Each row is where one point has got to under a steady rotation. How many ticks took it there?
The counts run from 0 to 626.
[132 173 109  78 115 111 132 112 108 110 123 152 153 133  86 172  80 127
 120 135 112 118 138 146 121 142 184 116 111 150 169 127  87]
613
[ 95 119 128  98 179 114  89 160  99 133  93 150 121 159 117 113  93 173
 118 135 122 130 148 121 143 154 135  95 134  72 153 148  97]
31
[134 190  96  96 126 163 122  91 102 128 105 143 100 145  90 136  72 127
 126 143 117 120 133 133  92 123 179 140 119  97 152 129 100]
623
[ 85 131 123  87 112  90 108 136  95 153 127 130 136 145 159 118 119 169
  88 144 111 136 120 135 126 136 164  67 131  74 147 159  94]
20
[102 137 132 111 122 122  94 118  80 145 126  42 118 128 125 163  84 130
  83 118 129 119 152 146 116 126 152 105 148 107 136 155 102]
511
[110 123 111 119 165 106 114 129  95 107 108 104 149 139  70 138  48 133
 101 128 139 134 165 128 124 151 133 135 122 122 150 143  73]
563
[174 103  78 114 151 164  72 112  79 142  97 127 101 148 116 123  89 128
 166 146 104 122 119 156 126 149 135 135 137 126 151 161 119]
212
[123 110  96 127 139  72 108 105  81 135  96  97 127 126 107 126 119 160
 121 173 142 142 122 164 158 176 116 100 128 134 127 182 117]
146
[118 128 118 106 143 129 153 129  83 105 115 118 136 137  67 122  70 139
 102 135  96 128 143 124 109 167 159  94 158 145 126 183 119]
206
[171 121  88 119 170 147  51 113 101 152 118 168 111 135 162 128 102 125
 150 135 107 144 119 129 135 147 130 112 144  87 161 122  84]
2
[ 95 140 143  76 115 105 106 144  89 130 141 143 137 147 140 130 117 170
  80 135 118 139 143 125 121 132 155  81 121  89 151 167  71]
19
[114 107  84 112 164 105  98 128 115 171  82 147 126 152 123  99 103 144
 139 142 108 117 113 136 154 161 171  84 130  72 148 137 127]
33
[175 131 100 121 174 121  91 103  83 133 117 173  92 143 136 118 148 122
 161 151 115 135 123 146 137 173 111 100 162 103 149 162 110]
421
[155 167  90 127 126  94 103  56 117 151 124 151 111 107 132 143 118  90
 160 121 125 138 104 162 118 161 138 103 112 103 168 120  94]
360
[106 136 124  79 129 126 142 117  89 109 143 110 136 178  65 131  90 119
  97 129 122 111 163 144  86 136 180 127 115 113 154 157  85]
551
[158 158 106 114 154 106  91  96 104 126 138 132 119 117  91 131 144 105
 146  91 137 124 127 165 107 145 158 104  68  91 165 145  82]
78
[132 156 120 142 146  81 101  78  91 126 113  74 114  93 113 154 106 118
 100 124 159 159 136 134 137 145  96  98 130 113 137 157  85]
113
[131 126  91 136 158  63  98  96 108 141 108 166 130 132 151 143 121 120
 134 161 134 144 132 134 167 175 106  99 149 106 161 127  90]
357
[124 196 105 121 154 112 159 112  91 115 130 137 111 112  85 136 120 131
  99 120 112 147 133 102  87 165 165  83 161  97 130 162 108]
415
[ 93 103 139  95 114 141 110 106  89 151 102 102 119 174 140 114  67 148
  92 156 124 136 145 137 139 135 137 105 139  97 136 159  98]
271
[106  92 153  82 105 114  75 126  86 132 127 113 137 144 151 164  73 139
 113 135 123 132 150 162 139 150 124  88 138 124 169 148  93]
261
[155 167  90 126 182 123  97  80 112 130 109 166  96 132 113 142 102  90
 157 123 123 124 144 126 116 158 136 127 147  85 167 100  99]
349
[150 155 102 146 143 138 114  87  69 117 126  90 103 111 101 124  85 126
 105 130 135 165 130 126  93 152 114 120 154 119 118 191  95]
175
[152 124  75 111 121 101 118 111 101 131 165 118 152 147  98 136 123  94
 118 116 120 114 132 162 100 139 185 121  94 120 157 147  71]
539
[ 99 105 151  96  89 103  98 110  90 132 122  96 146 131 146 153  67 131
  99 127 114 148 131 156 135 153 132  77 134 125 158 166 101]
260
[157 179  87 123 176 137 101  86 110 128 121 168 102 133  97 125 106 100
 143 120 131 125 136 121  97 143 144 140 124  82 161 115  76]
350
[125 142 113 125 141 101  99 122 108 125 142 113 166 110 117 160  62 110
  84  93 121 147 154 109 128 137 151 103 121 116 161 127  48]
290
[ 96 150 129  92 141 110  85 101 108 151  98 124 105 144 157 175 100 125
 130 155 129 109 153 151 154 134 124 113 163  96 169  96 111]
336
[149 176 112 118 138 102 143  74 106 138  93 125 130  89  84 150  99 116
 109 125 134 145 109 126 164 157 145  84 121 147 137 157  96]
394
[112 135  74 107 152 103 103 126  98 128 131 154 126 178 142 146 107 125
 119 173 106 112 160 135 104 154 147 143 175  93 162 107  94]
588
[135 163 119 118 127 104  79  87  80 150  97  97 103 101 141 150 114 161
 106 158 156 154 120 142 169 127 101 102 129 119 139 162  84]
397
[162 101  86 135 123 140 128  84  97 145 144 144 132 149 100  96  84  89
 126 115 101 147 114 129  97 160 163  97 123 114 139 175  89]
246
[110 116 116  92 156 118  83 158  79 137 132  79 124 165 136 159 114 146
  88 149 125  98 166 140 136 123 147 124 171 106 145 135  92]
513
[153 135 102  73 150 123 111 133  82 156 109 141 101 160 124 142 158 147
 137 170 109  88 119 155 159 141 170  99 158 125 142 153 122]
442
[128 120  75 123 144  97 123  94 125 156 102 163 140 149  98 104  87 107
 153 131 119 122 113 153 128 163 177 102  92  91 159 129 105]
318
